In the rows, zero is written as 128.
Which row each row swaps with, under one turn or mirror
The rows were stretched afterwards, more along some directions than others.
Q648: [123 149 143 101 148 128  96 133  85 126 125 150 100 130 144 111]
Q959: [113 152 118 113 152 145 130 113 121 142 111 132 110 103 128 132]
Q675: [107 155 128 128 141 128 101 133 106 124 146 158  88 103 148 103]
Q239: [112 147 121 110 135 132 136 131 128 148 123 152 108 118 130 130]
Q237: [ 99 139 117 115 147 116  96 125 139 132 148 143  75 114 107 120]
Q84: [119 152 132 118 132 149 133 107 128 150 102 140 104 114 113 116]
Q710: [102 147 132 133 140 124 107 128 108 125 148 158  91  99 152  99]
Q411: [113 151 124 102 145 136 129 106 127 135 110 134 110 114 124 132]
Q802: [112 156 138 120 145 128  99 128 105 122 143 163  77 101 149 100]
Q703: [150 151 157 129 142 107  98 117  89 132 138 155  96 127 130 100]
Q829: [125 145 139 121 145 126  90 138  86 124 124 142 106 139 142 116]
Q943: [109 155 132 126 141 129  98 126 110 125 144 158  83 101 144 102]
Q579: [129 146 133 116 153 119  91 137  84 118 127 142 107 130 151 126]
Q188: [124 159 136 100 142 141 123 100 135 144 109 156  90 116  98 124]
Q140: [113 161 139 123 142 133 105 125 110 127 134 162  82  96 141  98]
Q546: [119 136 143 137 135 120 101 124  91 137 136 156 106 134 135 102]
Q679: [117 136 124 120 144 108 100 123 141 135 150 142  79 119 107 123]
Q789: [145 149 160 116 142 117  95 128  83 124 127 157  85 136 141 104]
Q559: [111 155 117 110 144 131 131 120 120 144 122 147  98 111 125 134]
Q797: [120 155 118 104 143 134 125 126 123 141 119 143  95 114 123 139]
Q832: [123 140 135 115 145 111  88 132  82 117 147 144  95 129 150 114]
Q704: [132 155 146 106 132 136 124 108 124 141 118 154  96 118 118 127]
Q598: [119 150 140 136 136 124 105 128  99 124 149 162  91 104 155 101]
Q661: [106 143 120 115 145 115  92 126 137 130 146 141  67 115 106 115]
Q837: [113 153 115 110 147 130 124 110 128 141 130 139  97 111 129 129]
Q864: [137 166 159 111 145 128  95 128  80 130 126 164  84 122 133 101]
Q763: [110 143 120 111 147 118  97 129 139 132 141 140  79 117 105 123]
Q633: [103 150 118 113 147 145 142 116 127 142 107 140 113 102 133 128]
Q538: [130 154 140 104 145 143 137 103 130 147 106 148 101 112 117 122]
Q453: [111 144 123 112 146 118  96 121 143 132 142 143  61 115 101 113]
Q790: [109 139 121 121 137 117  96 127 141 133 145 140  76 124 107 115]
Q545: [128 148 138 119 148 127  93 126  81 132 129 149 121 131 139 120]
Q108: [114 146 130 114 141 120  89 121 138 131 136 145  62 121  97 112]
Q818: [108 155 123 107 142 140 129 109 130 143 113 148  86 118 118 118]
Q248: [108 155 135 133 141 132 103 126 104 123 141 161  89 101 149 101]
Q23: [129 144 146 118 142 113  94 132  88 127 125 152 100 133 143 110]
Q321: [134 156 146 120 143 125  92 125  80 124 124 138 103 134 143 108]
Q800: [131 145 140 126 153 118  93 122  80 130 136 153 110 123 145 114]
Q725: [131 146 151 119 143 119  92 121  90 122 124 139  99 132 144 104]
Q605: [122 151 132 109 136 139 128 109 129 134 106 132  98 117 123 118]

Q579 swaps with Q959
Q704 swaps with Q703
Q679 swaps with Q598

Which row each row swaps with, under one turn or mirror
The rows were stretched afterwards, more along some directions than others.
Q551: [116 155 128 129 122 140 124 124  99 147 122 112 126 124 112 132]
Q146: [111 101 118 125 148 141 110 136 109 135 112 115 106 123 119 138]
Q50: [126 108 137 134 134 146 117 125 121 119 121 120  95 111 142 132]
Q4: [131 128 125 127 109 124 135 107 134 127 117 132 131 106 120 141]
Q737: [ 90 151 128 117 111 131 119 126 104 144 106  99 122 122 103 158]
Q581: [132 114 103 121 137 121 117 118 138 128 101 146 119 125 125 139]
Q627: [116 124 118 123 126 117 102 135 130 135 108 118 117 131 135 127]
Q104: [123 114 132 135 130 152 140 132 113 143 114 128 111  97 121 142]
Q921: [130 140 131 120 116 132 129 119 117 133 130 130 124 114 117 131]
Q599: [109 135 124 132 115 145 137 114 110 126  94 123 109 132 107 149]
Q667: [134 131 135 130 137 133 115 139 111 148 104 138 129 123 123 118]
Q713: [110 123 132 134 143 139 109 143  91 150 117 100 120 128 122 146]
Q260: [124 139 132 137 124 131 119 134 118 145  88 132 126 121 113 148]
Q151: [128 120 155 137 150 132 117 147 123 143 127 130 120  95 139 119]
Q989: [ 89 113 137 112 147 156 115 138 110 140 138 127 109 115 111 107]
Q206: [103 130 129 128 124 128 123 123 111 131 125 104 120 127 131 154]
Q278: [154 140 138 153 135 133 124 134 100 146 136 108 124 121 133 148]
Q441: [114 130 120 122 131 139 123 126 117 146 126 134 127 112 116 147]
Q268: [ 92 129 150 117 121 143 120 144 100 155 121 104 125 104 116 134]
Q445: [104 106 136 115 136 124 112 138 132 137 145 132 121 105 129 133]
Q585: [129 119 101 123 133 112 100 125 124 143  77 126 131 135 116 149]
Q150: [143 128 134 135 131 128 121 139  99 153 108 119 134 115 117 142]
Q655: [111 131 151 120 144 143 106 158  99 156 139 113 121 104 121 117]
Q728: [118 135 161 125 128 135 112 143 106 139 126 111 118 103 125 130]
Q205: [147 125 129 126 124 121 103 143 125 151  99 130 132 117 125 141]
Q914: [127 117 126 116 153 124  91 145 131 147 112 139 125 107 128 107]
Q714: [131 142 117 131 132 135 109 140 112 157 102 126 128 115 116 136]
Q839: [121 128 122 127 130 146 123 118 117 131 117 139 116 138 109 120]
Q958: [108 113 138 107 139 134 112 134 123 133 136 130 117  99 127 109]
Q34: [ 95 129 133 116 125 140 120 111 129 122 117 140 114 117 126 130]
Q382: [106 126 142 114 138 113 114 144 125 147 141 119 130 117 130 133]
Q384: [ 84 134 129 115 124 144 134 116 109 126 132 112 106 117 117 141]
Q974: [110 137 135 127 105 126 137 115 126 131 130 135 126 119 118 150]
Q600: [114 124 116 117 131 119 111 158 127 164 115 123 132 105 115 135]
Q452: [119 116 137 132 128 138 125 125 126 128  97 137 107 111 120 140]
Q210: [128 140 128 126 123 108 128 130 123 148 125 125 140 130 122 149]
Q339: [127 135 135 136 133 143 137 128 106 135 128 118 109 127 126 157]
Q454: [107 105 135 127 154 143 132 132 115 132 111 133 108 119 134 130]
Q234: [133 125 114 128 122 125 131 106 141 124 119 137 125 119 123 134]
Q386: [131 130 120 128 125 114 121 135 138 143 107 135 134 114 123 158]
Q36: [114 118 131 138 132 149 130 126  89 139 123 102 108 123 117 154]
Q358: [124 126 137 119 116 126 114 120 130 124 148 110 119 100 129 142]
Q623: [115 126 129 121 127 134 120 118 128 123 151 111 113 110 127 133]
Q135: [108 123 127 123 146 138  97 141 115 144 107 122 115 114 130 114]

Q627 swaps with Q600
Q234 swaps with Q623
Q205 swaps with Q268

